Rows are one point carried round by a steady rotation, each followed by how many ticks it has turned.
The counts run from 0 to 458.
[-36  22  27  14  22  16 -31 -25  34  18 -15   1 -22  25 -19 -19 -21 -13
  -6  28 -47   4  -4  10  21 -26 -18 -30  -4 -13  13  -2 -18   3  20  14
 -18 -38   8  34  -3] => 211
[ -4   4  20  25  38  39 -32 -26  15  30   9  37   1  31  11  -6   9  -5
 -32  10  -7   4 -14   2  -5 -18 -41  -3  -3  34  34   6   2 -55  14 -12
  -8  12 -11  43   2] => 358
[ -7 -27  36 -29  11  13 -22 -32  12  18  -7  35   6  26  16   5  29  10
  30  -4 -10 -41 -35 -19 -17 -25 -17  10   1  12  24   4  18  10  29  18
 -24 -26  25  40 -17] => 272
[-22   7  28  21  35  27 -29 -24  45  22  -8  24 -21  21 -11 -17   8  -5
 -16   8 -25   3   5   0  16 -15 -36 -38   5   0  28  17 -19   8  19  -6
 -15  -6   8  43  -9] => 292
[-25  18  35 -14 -15  12 -42 -28  28  18 -11   9  16  17 -13 -10 -28   1
  20  39 -10  -8  -7  -9 -19  -9 -20  13   8 -18   4 -11   3 -12  41  51
 -13 -36  23  34 -11] => 47
[ 18  35  18   2  18  24 -31 -39  13  13 -24  -5 -15  39  13 -30   5 -12
  13  21 -35 -13 -19  -2  -6 -27 -10  10   9  17   0  14 -18 -51   8  28
 -10 -27  -2  29 -10] => 25
[ 10   8  34   9  17  19 -15 -16  42   3 -44  -7 -21  32  -7 -34   5 -18
  13   1 -20 -21   4  14 -23 -11 -16 -44   8  -3  -7 -15 -29  -6  -4  27
 -25 -19  -5  56 -16] => 398
[  2 -13  41 -12   2  23   2 -28  33  15 -21 -14 -13  32  -2 -17  13   4
   2  26  -8  -3 -40  -2   0 -40  -2  17 -12  26   9   0   8 -44  23  15
 -24 -21  -1  41 -15] => 11
[-18  -4  27   0   6  36  19 -21  15  26   8  21   1  17  17 -10  -3 -28
  15  15 -20   7 -21  18  -5 -16 -11  15  -7  42  13  14  -6 -11  13  57
 -34 -25   4  37 -25] => 2
[  7  24   5  26   6  27  -3 -24  -4  21 -27  13  11  25  17  16 -25   0
  -6  27  17 -18 -22  21 -27  -8 -20  19 -15  49  -9  -8 -26 -46  -2  22
 -47  -5 -13  30   7] => 334
[-10  11  37   1   1  34   6 -17  42   6 -11 -13 -14  30  -6   5  13 -10
  -9  25   6  14 -32  -4   6 -29 -11  18 -26  34  14  19   3 -43  24   8
 -26 -16   6  40 -30] => 12
[-28  18  18  28  35  20 -18 -19  15   9  -3  34 -21   5 -10   4   3  38
 -24  23  -6 -24  -2 -22 -15 -16 -25 -17  14  30  14  28 -38 -17  29  -5
 -12 -16   8  36  16] => 29
[-18   0  13  18  41  30  14 -38   3  28  -7   1  -3  22   9  11   1   8
 -24  36   2  -7 -31   0  -9 -12 -25   6  -8  63  11   2 -29 -47  11  19
 -16 -12  -9  27   6] => 95
[-23  22  -4  12  38  14 -37 -27  35  18 -25  13 -19  21  17 -16  -9   0
   5  38 -26 -19  -8  20  12 -24 -31 -21   4   1 -10  -4 -28 -30   2  15
 -32 -19  -2  18  11] => 40
[  7   0  39  17   5  35  -1 -12   7  27  -2  34  -7  37   6  -1   2 -33
   3 -16   5  10 -10   7 -21 -26  -9  -8 -14  13  23  14   6 -10  12  23
  -8   0  -2  63 -31] => 172
[  5  -5  20 -16   4  23 -13 -39 -14  38  -8  25  23  23  14   9 -25 -22
  14  28   0 -16 -18  17 -12  10 -21  12  -7  36  -2 -33  -4  -4  -4  39
 -47 -16  10  21 -14] => 71
[-14  44  29  24   9  19 -25 -35   6  31 -23   2 -22  17   1  22  -2  18
 -12  36  -7  -2 -27   4  16 -26 -27   9 -18  33  11  34 -26 -25  15   5
 -32 -21  11  26 -15] => 27
[ -1  18  37  -4  -9  21   1 -21  35  18 -44 -19  -2  19  -4  -1 -14  -6
  10  27  -9   3 -15  32  -6  -4 -18 -10 -21  26 -14  -2 -32  -6  -2  56
 -38 -22   7  32 -20] => 400
[  2 -11  45   2  -7  24 -30 -23   0  19  -7  23 -14  44   6  -6   7 -23
  11 -12  14  -9 -14 -15 -34 -30  -6  -9 -19   1  14  -7   8 -17  27   9
  22 -14  12  66 -26] => 262
[  7  -5   9   4   1  21 -52 -26  -2  17 -16  35  18  23   8   5 -25  -8
  13   7  -9 -14 -15  11 -25  23 -23  17 -14  14   5 -34  -2   0  14   6
 -57 -32   8  25  10] => 153
[ 15 -13  45  14  11  37  17  -5  21  29 -10  28  -1  32 -10 -11  15  -5
   9 -10 -11  -5   0  10 -31 -22 -18 -15  12  32  21   2  -6 -20   1  36
 -12   4 -23  68 -21] => 0
[  8   5  42  23  15  38 -14 -12   3  23   1  43   3  16  27 -13  -3 -25
  12 -13 -18   4  -7  13 -25 -17 -19  -7  -5  31  24  13 -12 -22   2  35
  -9  -6 -10  65 -10] => 173
[ -2  28   9  30   9  36 -10 -16  -9  27 -10  19   0  50  -3  29 -19 -24
 -19   2  17   4 -21  13 -29 -19 -13   9 -15  26  16  15  -4 -42  10  18
 -43   7  -6  34 -23] => 425
[ -3   6  26   6  28  15 -42 -42   3   2   8  11   1  39   3 -28   0  -6
  11  29 -40  -2  -7 -23 -12 -14 -24   8   6  13  28 -22  -8 -35  36  23
  32 -25 -10  41  11] => 368
[-18 -17  26  -1  20  31  -3 -32  11  12   5  30  -1   5  29   1   4 -21
  11  15 -13  -7 -19   6  -8   6 -10   9 -25  56  15   6 -15 -19  14  40
 -46 -29  14  36 -16] => 3
[  7  32  35   5  14  24 -39 -39   8  37  -4   3 -13  36 -32   9 -10   8
 -28  29 -25  -1  -4  -1  20 -14 -39  -5   2  28  32  -3   6 -14  14 -16
 -30  -5  -4  14 -12] => 290
[-14 -20  15 -21   8  23 -36 -30   5   9 -18  32  -8  30  19  -7   4   3
 -13   7  43 -43 -27 -25 -37 -10  -9  -3 -14  19 -12  -3   1 -40  27  -5
  -3 -20  25  39 -11] => 432
[  3   4  24   1  -4  14 -19 -29 -16  28  -8  13   2  57  -7  -9 -15 -14
  -1  10   9 -22 -16 -19 -46 -45  -6  -2  13   8  -4 -16   1 -39  20  15
  14 -13   1  56 -12] => 434
[ 11   5  36  25  29  31 -36 -26  38  16 -17  14 -13  20  -6  22  19  24
 -11  11  -1 -14  -7  -2  18 -10 -49  -2 -15  22  27  15  -9  -5  25 -28
 -26   6   0  31   3] => 372
[  2 -20  46 -31  -4   9  -9 -32  22  23  -9   8  -3  28 -22 -12   6  15
   2  23 -13 -19 -39 -10   5 -30  -2  18  14  19  15   8  27 -14  31   0
 -42 -27  11  32 -20] => 101
[  2 -17  28  -5   1   8 -22 -24  -1  15 -12  17  10  39   5 -15  11  16
  28  -3 -11 -35 -13 -27 -47 -37  -3  12  14   8  13 -12  14 -22  34  28
  13 -22   2  49   2] => 353
[  0   2  51 -18  15  43 -28 -24  30   2   6  18 -17  27 -11 -14  17  -2
 -12   9   3   0 -23 -20 -20  -8 -13   4  -6  26  31  21  18 -37  31 -11
  -5  -2   5  42 -39] => 103
[-23  12  17   8  19  20 -32 -39   0  45  12  11 -13  44  -9 -13 -15 -20
 -19  29 -19   3 -11 -13   1 -33 -28 -14   5  12  24 -12   5 -45  25   1
  17 -11  -1  38   3] => 449
[-21 -11   2  12  40  19  -9 -19  19  26   2  51  10  28  26   5  23   8
   5 -12  14 -43  -4 -14 -29 -20 -36  -5  19   2  19  12  -4   0  28  18
 -13  -6   0  45  -5] => 442
[  7   0  13  -2  26  29 -26 -26  57  -5 -30 -18  -7  38 -31  -8  -2   8
 -19  35  -6 -13  -9   6   8  -2 -35 -16  -2   7   5 -12  -6 -22  16 -21
 -61  -5  -9  33   3] => 304
[-15  -9  19   3  21  35  -1  -9  44   6  -9  32  13  28  13  -5   0 -25
  14 -10  25 -11   8   8 -38   5 -35 -12  -4   3   9 -10  -8   7  23  47
 -18  -3  -4  67 -14] => 68
[  4 -23  23   4  -8  20 -37 -22   3  33 -19  27   8  35 -26  -3 -28 -11
 -25  21   7  -8 -10  11 -11  -5 -16 -18  -3  15   5 -41   8 -15  14 -25
 -54  -8  -7  36  12] => 155
[ -9   2   9  15  11  35 -21 -13  30  -9 -28  11  -5  26  34  -5  -4 -33
  17  12   5  -3 -22  15 -36 -15  -9   9 -32  11 -12  -7  -9 -40  13  48
 -24 -25   6  49 -10] => 332
[  1 -18  33 -30  13  12 -26 -35   9  27  -9  25 -14  11 -24 -17  13  28
 -26  26   0 -35 -31 -25 -14  -9  -5 -12  22  32   5   3   1 -25  14 -31
 -38 -18  19  24 -11] => 20
[-29 -45  14   6   3  13 -14 -15  12  19  -7   3  -5  52 -13 -22  -5 -30
  -1   9 -16  -7  -8   3 -12 -37  -6 -16  -6   5   2 -48   1  -9  20   6
 -21 -33   0  60   9] => 76
[-13  10  20  19  30  21 -35 -34  11  18 -11  24 -23   8  29 -10  14   9
   6  11 -33 -32 -24   8  18 -10 -26   0 -23  41  15  25 -36  -7   9   7
 -37 -32  16  22  -6] => 108
